Families of rows that turns and mirrors carry onto each other, the same ones carrying the whole set onto itself: the rest of each named row's family, in list order
4 families of 8 rows
mak: [ 1.09  1.11 -0.84  0.20  2.60  0.62 -1.55 -2.10  3.19 -1.66 -0.97 -0.99
 -1.79 -1.64 -1.59  1.22 -0.51 -3.46  0.01  0.24 -0.85  0.08  2.26  0.35
  0.81  1.19 -5.88  2.38  0.12  1.72]
gad: [ 2.43  0.15  1.75  1.27  5.72  0.83 -1.01  3.49  0.27 -0.72 -0.02  2.03
  1.10 -1.76  0.65 -1.77 -1.00  2.12 -1.61  1.04 -0.43  0.33 -0.67  2.05
  1.73  0.42 -0.42 -0.82  0.49 -2.26]
lal: [ 3.70 -0.05  2.75  1.55  4.16  2.83 -0.84  2.77  1.11 -0.11 -1.42  2.22
  1.26 -2.67  0.38 -2.59 -1.07 -0.63 -0.96  1.00 -0.33  0.05  0.21  1.33
  0.86 -1.59 -0.98  0.42  0.61 -2.20]
zag: [ 1.56  0.92  1.72 -0.81  3.55 -3.59  1.57  3.84  2.32 -2.65  0.37  0.35
 -0.11 -3.33 -1.76 -2.73 -1.08 -1.34 -1.01  0.40 -0.33  1.56 -2.00  0.13
 -1.51  0.42 -1.33 -0.60  2.96  2.49]
rom: [ 1.59  0.79  1.67  0.60  1.32  0.50  1.30 -2.83  3.06 -1.44 -1.02 -1.89
  0.07 -0.47 -2.66  0.76 -1.84 -1.42  1.41 -1.83 -0.72 -0.90  1.33  0.50
 -0.34  1.41 -5.64  3.66  0.08  3.35]
Konak: [ 1.58 -0.51  3.17  3.20  1.69 -0.84  1.36 -1.34  3.47 -1.14 -1.50 -1.23
 -3.29  2.46  0.12  1.17 -1.76  0.52 -1.27 -3.64 -2.16 -0.49 -1.43  0.12
  0.62 -0.89 -2.83  3.15  0.17 -0.34]
Kimek: [ 1.77 -1.46  2.16  3.19  3.14 -2.25  1.65 -0.17  4.88 -2.86 -0.98 -1.66
 -2.91  0.10 -0.24  1.15 -1.05  0.34 -1.78 -4.43 -2.56 -0.31 -1.93  0.95
  1.32  0.56 -4.01  2.20  0.19 -1.34]
Guzo: [ 2.14  0.50  0.29  3.64  1.91 -1.39  1.29  0.27  2.07 -0.39 -1.20  2.03
 -2.02 -0.78 -0.38  1.23 -0.33 -1.86  3.94 -1.74  0.09  2.07 -0.52 -0.22
 -0.34  2.29 -1.00 -1.07  1.30  0.30]
dirov: [ 3.07  0.98  2.05  2.34  5.61  1.26  3.16  0.61  0.05  1.40 -1.35 -2.12
 -0.11 -2.26 -3.52  0.69 -0.63 -0.66 -0.26 -2.47  1.47 -0.49 -0.82  1.07
 -1.09  0.29 -2.96  0.18  1.47 -1.49]
metiz: [ 0.50  1.04  0.50 -0.42  0.92  0.19  0.47 -2.34  2.58 -1.14 -1.52 -0.35
  1.24 -1.31 -1.19  1.21 -0.47 -0.71  1.20 -1.95 -2.03 -0.29  2.19  3.04
  0.00 -0.23 -5.77  2.99 -0.65  2.48]
boma: [ 2.22 -0.77  1.62  2.14  5.26  0.91  1.22  1.86  0.24  0.64 -0.62 -3.06
  0.99 -0.67 -3.36  1.70  0.45 -2.61 -0.49 -3.40  1.58 -1.83 -0.83  1.20
 -0.75  0.89 -3.04  2.07  0.72 -0.53]
buduk: [ 0.85 -0.36  1.70  1.65  4.89  2.04  0.39  3.94 -0.58 -0.76  0.00  0.74
  1.11 -1.36  0.48 -1.15 -0.16  1.32 -2.32 -0.42 -0.24  0.96  0.32  1.18
  0.80  0.02  0.07 -0.56 -0.21 -2.71]
guviz: [ 0.79 -1.13  2.03  5.37  3.16 -1.59 -1.35 -0.86  3.17 -0.99 -1.27  0.79
 -0.46 -3.05 -2.31 -0.16 -1.04 -1.81  1.55 -1.41 -0.33  1.78 -0.27 -1.82
 -0.02  0.81 -1.06 -1.80  0.75 -0.13]
ledin: [ 1.83 -2.43  1.51 -1.79  2.65 -1.93  1.44  2.47  1.48 -2.59  0.05  0.61
 -0.52  0.36 -1.03 -0.44 -2.52  2.21 -2.38  0.38 -1.15  1.98  1.47 -0.41
  0.85 -1.62 -3.23  5.07 -0.08  1.43]
Feku: [ 1.98 -1.34  2.88 -1.41  3.48 -0.32  0.51  1.84  2.92 -3.97  0.79  0.84
 -0.78  1.08 -0.79  0.94 -2.58  2.60 -2.73 -0.11 -1.04  1.72  0.60  0.11
  2.05 -0.94 -3.33  4.79 -0.10  1.47]
nat: [ 1.36 -1.18  0.85 -2.17  5.91 -2.14  0.45  3.81  0.69 -1.49 -0.78  0.81
  1.68 -3.36 -2.03 -1.23 -0.96  1.29 -0.44  1.36  0.00  2.62 -1.41  0.96
 -0.57  2.03 -1.84  0.34  2.23  1.35]
mun: [ 0.74 -3.01  2.24 -2.15  2.62 -0.23  0.59  1.37  1.82 -4.36  1.00  1.56
 -0.16  0.60 -1.34  1.63 -3.20  2.18 -1.38 -0.42  0.05  1.09 -1.09 -0.62
  0.43 -2.24 -2.61  2.21  0.40  0.56]
samo: [-0.04 -0.05  3.74  2.28  4.03  1.82 -0.41  3.09 -1.28 -1.06  0.62  1.54
  0.49 -2.22 -0.58 -1.76 -0.73  0.39 -2.54 -0.06 -0.68  0.75  0.59  1.07
 -0.42 -0.82 -2.87 -0.75 -1.47 -1.97]
kovu: [ 2.45  0.68  2.53  3.03  2.72 -2.13  0.79 -1.65  2.81 -3.16 -1.88 -1.61
 -2.10  1.18 -1.74  0.09  0.17  0.14 -0.73 -2.26 -3.75  0.37 -1.40 -0.70
  2.21 -1.32 -1.76  4.00  2.23 -0.95]
nisa: [ 1.32  2.03  0.77 -1.41  2.71 -0.57 -2.02  1.92  1.34 -1.93  0.86 -2.07
 -0.36  0.98  1.89 -2.03  0.06  0.22 -0.60  1.77 -2.82 -0.98 -1.56  0.38
  0.83  1.15 -1.67  1.48 -1.97  2.09]
mul: [ 0.43  1.17 -0.17 -0.41  1.10  0.50 -0.52 -2.41  2.54 -1.16 -1.59 -1.38
 -1.27  0.03 -1.67  0.70 -1.65 -2.65  0.83 -1.17 -1.12 -1.19  0.67 -0.15
 -0.90  1.20 -5.07  3.74  0.76  3.21]
duv: [ 1.76  1.16  1.81  1.40  5.12 -0.01  3.90  2.03  1.38  0.86 -0.33 -2.11
 -0.24 -4.68 -1.76 -0.12 -0.88 -2.92 -0.40 -3.10  1.08 -1.14 -0.80  1.28
  0.98  0.72 -3.20  2.06 -1.00  0.67]
pud: [ 0.65 -0.27 -0.37 -1.31  3.86 -2.56  0.82  4.38  2.00 -1.90 -0.72  0.42
  2.01 -2.97 -1.18 -1.40 -0.43 -0.15  0.09  0.88  0.89  2.31 -1.19  0.24
 -1.27  1.32 -0.60  0.00  2.95  1.50]
rer: [ 1.50 -0.26  1.34  0.20  1.50 -0.49 -2.22  0.25  2.08 -3.32  1.48 -0.93
 -0.11  0.16  0.28 -2.65 -0.51 -1.18 -2.93  1.17 -3.25 -1.59 -2.56  3.40
  1.76  1.59 -2.61  1.11  0.24  1.15]
Zofu: [ 1.45  1.32  1.52  3.58  2.95 -1.42  0.92 -0.79  1.54  0.01 -2.59  0.22
 -0.09 -2.43 -1.31  0.11 -0.87 -1.30  3.10 -0.91  0.22  1.11 -1.90  0.53
 -1.71  2.83 -1.91 -2.10  2.41 -0.63]
vap: [ 2.33  1.18  3.94  4.35  1.48 -1.13  1.04 -2.46  3.25 -1.94 -1.64 -1.64
 -2.39  1.48 -0.92  1.18 -1.70  0.01 -0.17 -2.33 -2.20 -0.54 -0.88 -0.59
  1.50  0.77 -2.54  3.25 -0.04 -0.28]
ler: [ 0.53  0.19  1.25  4.26  2.27 -1.39 -0.48 -1.20  2.74  0.85 -3.34  0.21
 -0.14 -2.30 -1.58  0.26  0.36 -0.98  2.09 -1.47 -0.57  0.64 -1.74 -0.40
 -0.28  1.36 -0.52 -1.80  2.22 -0.75]
mupi: [ 0.65  0.01  1.11  0.17  1.42 -0.51 -2.52  0.97  2.10 -3.36  0.25  0.28
  0.84  0.86  1.40 -2.60 -1.87 -0.21 -1.88  1.17 -3.87 -0.89 -0.04  2.11
  1.38  1.54 -0.52  2.79 -0.40  1.61]
pizak: [ 0.72  1.10  1.35 -0.74  2.65 -0.83 -2.94  1.26  3.10 -3.94  0.52 -0.14
  0.60  0.99  1.34 -1.76 -1.38  0.86 -0.91  1.19 -3.15 -0.68  0.32  0.73
  1.61  2.62 -2.73  2.94 -0.58  2.59]
Pasak: [ 1.53 -2.15  1.24 -1.43  2.13 -2.98  1.34  1.42  1.08 -2.22  0.82  1.74
 -2.54 -0.51 -2.11  0.53 -1.38  2.45 -1.98  1.22 -1.26  1.43  1.25 -0.52
  0.91 -1.22 -5.39  2.49 -0.38  0.45]
pedun: [ 1.51 -1.00  2.08 -1.74  4.08 -3.35  1.07  4.24  1.02 -1.36 -3.21 -0.08
  0.99 -4.00 -2.40 -1.05 -1.24  0.52 -0.30 -0.81 -2.12  1.91 -1.07  0.18
 -1.80  2.21 -0.83  0.50  0.97  1.35]
muve: [ 1.97  0.43  0.93  0.89  4.34  1.41  3.98  0.40  0.41  1.94 -2.18 -1.81
 -0.18 -3.53 -2.87  0.40 -0.07 -1.19  0.07 -3.24  1.41 -0.78 -0.90  0.60
  0.36  0.04 -3.17  1.58  1.24 -0.34]

Same family as Zofu: gad, rom, dirov, Feku, nat, vap, pizak
Same family as Guzo: lal, metiz, boma, mun, kovu, nisa, pedun
Same family as samo: mak, zag, Kimek, guviz, duv, rer, Pasak

